Each row is where one point has got to under a steady rotation. How many ticks took it there?
The counts run from 0 to 103.
[ 16  -7  -7 -15  37   4  17   0  -9 -16 -30  43  -3 -23 -40   8  -4  22
  40 -28 -31  24 -29  -7  -6  -6 -16  -2 -18  -7 -10 -13 -14 -30  22 -25
  19 -20  13 -31  22  -7   1   2   4   7  -2  34 -19  35  28  12   1   9
 -42   9]
65
[ 11   2 -30 -19   0 -12  -1 -14 -16   0 -38  -4  22 -21  -9 -17   8  -3
  27 -10 -31  41  34  20 -27 -14  -4   2 -11  -1  11 -26  14 -27  26   1
  26 -25  30 -17   5  13 -19 -50   2  35  14   5   6  -8   3 -27 -17  -8
 -30 -37]
83
[ 30 -16 -13 -21  28  13   7 -31   9  -1 -20  21  -4 -15   2 -35  -6  24
  36  -8 -45  35  13 -14 -13  -8  -5  -6   4  -3   6 -28 -29 -29  22  -3
  -1 -32   8 -28  23   2   7   3  40   7  14  42 -18  17  -9  32 -12  -1
 -18  26]
71
[ 35 -12 -43 -29   2  33   5 -15 -11  -1 -30  21  14  -1 -63   1  -6  11
  27 -16   4  -4 -21  -8 -17   7 -33  -7 -19  21   3 -20  -7 -14  33  -9
  23   4  36  -3  41 -14 -14  -9 -18  -2  16  18 -18  29   9  -8   2  -6
 -35  -8]
59
[ 26  -4 -33 -27 -17   6  13   0 -13 -12 -51   3 -10  -2 -45 -33  12  24
  35  34  -8   9  12 -16   0 -11 -23  -1   8  12  -3   0  13 -31  20 -17
  31   1  38  17   3  13 -10 -46   3  19  -4  21   2  13 -11  -9  -1  -3
 -35 -42]
52
[ 10   3 -27 -13   6  -8   2 -19  -5   4 -34 -11  37 -21  -8 -19   6  -1
  30  -3 -29  37  34  22 -27 -18  -2  -1 -19   9  13 -14  10 -19  25   7
  24 -30  36  -8   8  11 -19 -42  10  40  17   5   0 -11   6 -22 -22 -16
 -38 -40]
84
[-16 -39 -37   8  28   7 -13  -6   5 -24  -7   7  29   6 -31   6   6   7
  64   8 -16   5 -13   4 -25  -1 -29   3 -22  -9  15 -22 -30 -25  16   6
   3 -42 -24  -8  27  13  10 -11   3  16   5  -5 -19  28  36   0  -4   5
 -45 -14]
94
[ 16 -14  -9 -18  30   4  22 -31  17  -1 -30  18 -11 -10   0 -31   0  21
  41 -10 -46  36   9 -12 -12 -11   0  -6  -7   1  -1 -24 -20 -31  28  -6
   2 -32  15 -17  20   3   6   3  35   7   7  48 -22  23  -6  44 -15  -6
 -21  27]
70
[ 44  24 -35 -15  28   8 -21 -17  10 -28  -4   9  12 -10 -11   7   1   8
  40  -6 -42  12   7   9 -18 -13   8 -12  -6   8  31 -26   9 -13   1  23
   3 -47   8 -27  35  14  -6 -19  30  32  28 -14  -5   4   5  -6 -31   6
 -24 -20]
10
[ 23  -6 -30 -10  19   3  -3 -14   6   7 -23 -12  58 -24 -17 -14  19  10
  39   6 -27  27  20  14 -25 -17  -7  -8 -27  14  18 -10   7 -12  27  22
  15 -19  16   2  11  13   8 -25  18  39  30   6  -2 -13  -2  -5 -19  -7
 -48 -36]
86
[  9 -36 -50 -28 -12  -7 -18   4 -20  -5 -28 -29  -6 -24 -57   7  -1   4
  20  13   9  21 -19  24 -27  -7   0  -6 -17   5  11 -25 -13  -8  -3  14
   5 -23  15  -9  48 -31   8 -18 -10 -17   6  23 -14  33  -1  -7 -28  -4
 -41  -2]
28
[ 44  33 -33 -17  21  -4 -20 -20   7 -28  -7   1   7 -12 -16  14   3  13
  40  -7 -37  19   4  13 -16 -11  -3 -19 -13  16  22 -27  13 -14   6  25
   5 -41   9 -28  33  11   1 -26  20  33  34 -15 -14   6  -1  -3 -27  19
 -17 -18]
11
[ 37  13 -27 -22  18   0  -5 -28   4 -18 -39  19 -16  -2   4  -2 -13 -11
  52  -6 -23  28   5   2 -36 -24  10   9 -26  14   9 -31  29 -24  10   2
  -2 -24   3  -8  20  24 -36 -36  12  18  19   4   4  20  12   1 -30 -22
 -27   0]
6
[ 15 -16 -27  -9  17  -8  -5  17  -6  -9 -39  14   6 -48 -48  -3 -21  15
  43  11 -16  21  -9  22  -6 -28  28  20 -14  -2   2 -10 -21  -3 -22   8
 -14 -15  -1 -11  24 -20  21  -6  -8   6  -8  24  -1  31  18  -2 -29 -13
 -59   7]
33
[ 13  -4 -20  -5  33  12  19  -6  -2  -3 -31  43  12 -12 -49   6  -6  16
  46  -9 -25 -10 -28  -5  -7 -11 -16  -2 -30  -5   5  -4 -12 -20  24 -16
   9 -16  22 -22  25 -17  -1  12  -6  10  -2  18 -35  25  23  27 -11  -1
 -58   0]
63
[-15 -26 -33   3  10  -4   5 -28  15  -6 -26  -7  32  15 -38  10  -3  -2
  70  10  -7   1  -4  18 -28  -1 -34   2 -36  18  14 -16 -18 -14  20  14
   2 -30 -11  10  25  10   3 -18  -6  15  17  -5 -23  24  19   9 -11  -1
 -41 -25]
92
[-18 -37 -33 -17  13 -14   3   5   2 -31 -25 -29 -12   9 -11 -10  14  14
  49  22 -17  35 -14   9 -12  -5   7  -3 -10   3 -17 -30 -13 -24  21   3
   8 -50  18  -7  40  12  -5 -25  17   2 -11  10  -7  50  23   9  -5   6
 -33  12]
99
[  9 -11 -24  -6  -2   4  -7 -31   0  -7 -27 -16  41  -3 -39  12  -9   3
  58 -13  -4  27   8  15 -35   5 -44  -5 -31  29  12 -10 -29 -13  14  22
   5 -28  -7   5  32   8  -2 -22   4  19  35   3  -6  16  18 -17   0  -2
 -28 -36]
90
[-10 -38 -52 -25  -3 -10   1   9  -9  -2 -37  -3   7 -23 -46  -4 -13  12
  32  15  -3  11  -4  30 -20 -10   7  14 -23   5  -5 -31  -9   1   6  14
 -10 -10  24  -8  36 -34   1 -11 -26  -4  -7  21 -15  41   4 -11 -36  -9
 -43  16]
30
[ 10  -4   8 -15  23 -11  33 -19  -8 -11 -39  17 -21 -20 -30  -2 -19  22
  41 -33 -38  40 -16  -6  -7  -3  -3  -1 -16   1  -7  -4 -19 -31  16 -25
  20 -32  27 -22  27  -1 -16  -2  21   5   2  39 -14  33  17  21  -2   0
 -29   3]
67
[ 30  -2 -24  -4  23  25  17 -17  31 -16 -32  13 -12 -29 -33 -20 -25   8
  52  11 -35  25  10   7   1  -8  40  31   8  14  25 -20 -11 -11 -11  21
  -4 -38   6  18  30   4  11  -5  24  21  -1  12   2  31 -16  21 -18 -10
 -19  -6]
39
[ 25   2 -23 -16 -12   0  -3   2 -21 -24 -44  13 -12 -17 -46 -31   8  34
  32  31 -15   5  17 -16   9 -20 -25   2  24  -6   7   5  -7 -29  -4 -20
  21 -11  25  -2   4   6   1 -43  12  25  -6  13   4   8  -9 -17   3  16
 -37 -46]
50
[ 15  -4  -2 -17  28  -4  23  -9 -13 -17 -35  33 -12 -23 -35   4 -11  23
  39 -36 -37  35 -23  -5  -4  -2 -14  -3 -14  -3  -9  -7 -20 -32  20 -26
  21 -27  15 -30  22  -4  -9  -4  11   4  -1  38 -14  34  25   8   4   4
 -33   3]
66
[  3  17 -30 -11  -1 -22   4 -22  -2 -26 -16  -4  16  13 -20  -3 -15  32
  56  -1 -41  14  27  25  -7  10 -19 -20 -15  17   4 -23 -11 -14  17  23
   1 -43  18 -26  29  -2  -6 -32   0  42  22 -10 -20  10   3 -19 -24  17
  -4 -21]
14
[ 17  14 -31  -9 -12  15   8 -32   4 -25 -33   9 -31 -14 -47 -17 -12  19
  42   9 -20  -1  25  13   4  -1 -10  20  33  10  15 -29 -20 -18 -12   9
  -9 -33  24  -8  34 -15   3 -30   9  18  13  -7  -8  37 -27  -2   2  28
   2 -29]
44
[ 19  24 -32 -15   3 -19  -3 -16   1 -31 -17   1  10   7 -22   6  -6  26
  48  -7 -35  18  16  24 -11   6 -16 -20 -18  21   4 -30   2 -18  20  29
   2 -39  12 -30  30   2   0 -34   3  34  32 -12 -19  15  -4 -15 -21  21
  -1 -15]
13
[  8  -3 -27  -7  23  19  23 -17  -3   4 -32  34  16  -5 -54   1 -16  11
  44  -8 -19 -12 -23  -2 -11  -9 -18  -2 -29   0   9   1 -17 -12  21 -17
   5 -17  42 -12  33 -23 -11  11 -12   6  -3  17 -34  26  24  18 -16  -9
 -53  -9]
62
[ 28 -24 -43 -22   0  31  10   2  -6  -3 -35   7  23   5 -40 -43   5  26
  28  32  -9   0  10 -22  -1  -2 -17  -4   4   5   8  -4   7 -21  26 -10
  34  -6  49  18  13  10 -19 -22  10  24  -5  29  -6   8  -5 -12  -7 -18
 -37 -25]
54
[ 13  -2 -39  -8   0  10  -2   2  -8 -22 -34  30  -1 -11 -39 -40  10  37
  38  41 -29 -16  29  -3  14 -16 -22  12  33 -17   5 -13 -14 -29   4 -10
   0 -14  22 -16   2  -2  10 -34   3  40  -8  -1 -10  12 -13 -10   2  28
 -30 -29]
48
[ 39 -20 -38 -24   2  39   0  -6  -5   3 -26   6  32  -4 -47 -36  -1  18
  25  31  -8  -1   8 -25  -2  -4 -20  -8   4   5  21   1  -4 -18  20 -11
  27  -5  46  16  23   7 -14 -13  16  18  -2  28  -9  -2  -1 -10  -8 -22
 -44 -23]
55
[ 20 -10 -38 -26   3  30  15 -18 -14   0 -30  27  19   2 -59   1 -18   9
  37 -14  -3  -7 -18  -2 -15   8 -30  -3 -21  14   3 -15 -10 -14  29 -14
  19  -7  40  -8  40 -21 -22  -2 -18   2   7  20 -22  26  16  -7  -3  -9
 -38  -6]
60
[ 28 -16 -34 -11  16  12 -14 -13   5  -6 -14  -5  57 -20 -32  -1  11  13
  42  -9 -18  30  12  11 -29  -1 -33 -10 -22  25  10 -18 -11 -13  29  25
  16 -20 -10  -4  22  16  15 -28  11  33  36   9   4  -1   7 -21  -1   3
 -33 -28]
88
[ 23 -18 -34 -13  15  -5 -26   9   3 -15 -16 -34   0 -11 -10 -23   2  25
  41  44 -22  37  -3   1  -8 -23  12 -13   4   3  -8 -16 -30 -12  -6  10
 -14 -38  16 -14  43  -2  13  -7  39  -6   0  18  -9  34  11  13 -15  -4
 -43  19]
102
[ 27   8 -32 -14   0  25   0 -27   9 -30 -24  15 -23 -25 -44 -15 -11  17
  38   2 -23   6  21   9   3   3  -8  20  34  14  17 -38 -20 -19  -8  12
  -6 -36   8 -10  34  -8  10 -27  14  19  13  -2  -1  38 -26  -3   8  27
   7 -20]
43
[-13 -33 -30   9  26   3 -16  -1  -6 -31 -13  -2  14  -1 -33  11   6  10
  56   8 -14  15 -16   1 -18  -2 -25   2 -11 -13  13 -19 -35 -28   2  -4
   5 -48 -21 -16  30  14   9 -12  11   9   2  -2 -13  33  42  -4   1   8
 -47 -15]
95
[ 15  12 -37 -10   8  -2 -22 -24 -17  12 -27  22  -3 -22  -4 -22   8  -6
  32   2 -33  10  34   4 -24 -36  -9   1   3 -27  30 -25  -6 -31   1 -14
  -3 -27   8 -44   2  -6  -1 -39   8  21  16  -5 -18 -12  -1   3 -28   0
 -49 -22]
79
[ 20   3 -30  -8  -5   6  -8   4 -18 -24 -36  21  -2 -15 -40 -34  10  38
  33  35 -22  -4  25 -13  12 -17 -26   3  30 -17   6  -4 -16 -30  -5 -16
   9 -17  22 -13   2   2   5 -38   9  37  -6   8  -2   9  -8 -18   4  21
 -30 -39]
49
[  8  -1   7 -16  23  -7  37 -28   4  -6 -42  11 -26 -17 -15 -12 -15  18
  45 -19 -39  41 -10  -7 -11  -5   1  -4 -15  10  -6  -7 -16 -27  22 -19
  15 -35  27 -13  25   3 -12   2  25   4   2  41 -17  31   6  37 -10  -2
 -31   6]
68
[ 40   1 -38 -14  20  32  -1 -16  30 -23 -19  22 -18 -29 -37 -16  -4  17
  43  11 -33  14   8   5   5  -3  12  21  22  14  20 -32  -8 -16  -3  19
  -6 -29  -7   5  30  -3  29 -11  19  19   9   6   0  33 -31  16  -5  12
  -8  -6]
41
[ 38   3 -39 -13   7  33  -3 -17  19 -27 -22  21 -22 -27 -43 -13  -4  20
  39   6 -29  10  13   7   4   5   4  19  30  12  14 -38 -19 -15  -6  18
  -3 -29  -4  -6  34  -5  24 -21  15  20  12   1  -1  37 -30   5   8  22
   3 -12]
42
[ 34   8 -19 -26  -5   2 -11 -52  -5   7 -32   6 -33 -14 -10 -22  -5   3
  33 -17 -25  32  23  -7 -29 -17 -28  -3   4   5   7 -30 -25 -29   6  -6
 -10 -20   4 -32  27  -5   3 -26  23 -11  32  27 -18  15 -21  27 -18   5
 -11   5]
74
[ 36  -6 -38 -22  10  -7 -31   7   1 -17 -20 -30  -9 -10 -20 -20   2  24
  38  43 -15  41  -1   1  -8 -24  10 -16   2  11 -13 -16 -25 -10  -7  11
 -20 -20   6 -18  45  -7  19 -19  32 -11   8  16  -6  35  -2  12 -14  -2
 -38  26]
103
[ 23 -23 -29  -7  20   2 -15 -22  -4  -3 -42  24  11 -18   6 -20   2   4
  46  22 -17  11  16   4 -38 -42 -17   8 -27   0 -12 -23  -7 -22  14  -8
 -31  -5   8 -29  13  -2 -25 -14  21  14  10  32  -4  24   8  11 -26  -4
 -49  31]
1
[ -4 -18 -28   0   2   1   2 -33   4  -5 -30 -17  32   2 -39  14  -6  -2
  63  -3  -1  13   2  19 -37   5 -36   0 -36  25  15 -11 -22 -12  15  19
  -2 -30  -6  11  30   8   1 -23  -2  14  25  -5 -15  20  18  -4  -5  -2
 -34 -30]
91
[ 24 -12 -21 -11  16  -9  -5  16  -4 -14 -40  21 -10 -48 -47  -2 -20  16
  43   2 -18  33 -13  18  -5 -25  27  24 -15   6  -1 -11 -10  -7 -16   7
 -11 -12 -14  -6  22  -9  26 -17  -7   7  -5  22  10  39  11  -1 -22 -10
 -54   7]
34
[-10 -41 -43 -14 -10 -16  -4  -7 -14  -8 -21 -35 -10  15 -31 -19 -12  12
  44  34  -8  29   2   4 -23   7 -17 -19 -17  -2  23  -7 -10 -24  13   6
  31 -39  -3  14  20  12   1 -37   9   2  -4  23 -24   4  -6   1 -31 -23
 -30 -29]
22
[ 17 -18 -20 -10  13  -8  -5 -33  -5  -2 -48   6   6 -16   3 -15   2   3
  45  26 -10  12  16  10 -41 -41 -20   8 -30   8 -17 -18 -11 -19  15  -8
 -32  -4  22 -22  18  -9 -28 -10  21  13   9  30 -10  25   1  14 -26   2
 -49  24]
0
[ -3 -56 -60 -18   5   8 -16  10  -6  -9 -12 -26   9   3 -31 -19   3  12
  34  42  -6  17  -4   3 -18   8  -8 -18 -12  -9  27 -21  -5 -18  20   9
  27 -36  -2   5  24   0  13 -19   8   2  -4  24 -24   7 -10   3 -32 -22
 -33  -8]
24
[  6 -29 -31  -8  16  -2  -6  10 -11  -7 -36  13  17 -40 -43  -9 -25  16
  42  16 -17  14  -3  22  -8 -21  24  21 -15  -6   4 -13 -21  -2 -14  10
 -19 -18  12 -14  28 -23  11  -3 -17   6 -10  22  -4  32  21  -9 -31 -15
 -56  14]
32
[  4   2 -42  -4  -1   6   5  -7   4 -19 -33  26 -12  -7 -35 -40  10  31
  49  42 -26 -24  28  -1  10 -16 -17  14  28 -10  10 -20  -9 -22   6  -2
  -6 -18  26 -13   2  -5  11 -32  -1  39  -5  -5 -18  22 -25   7 -10  31
 -20 -26]
47
[  2 -18 -32  -7   0 -22 -19   4 -17 -27 -14  -4   5   8 -32 -17 -11  42
  50  21 -27  30   6   3  -5  11 -37 -23 -10  -4   9  -9 -14 -30  12   7
  23 -28 -32 -10   7  14  24 -43   4  22  13  22 -17  -4   7 -16 -12   1
 -22 -26]
19
[ 51 -16 -38 -26   7  43  -7  -6  -6   5 -22   8  32 -11 -55 -21   6  16
  22  22  -6  -4  -7 -25  -8  -6 -24 -12  -3   9  24   4  -5 -17  15 -10
  28  -2  35  11  29   4  -4  -8  18   7   8  27 -12   0  -4  -3  -8 -16
 -52 -27]
56
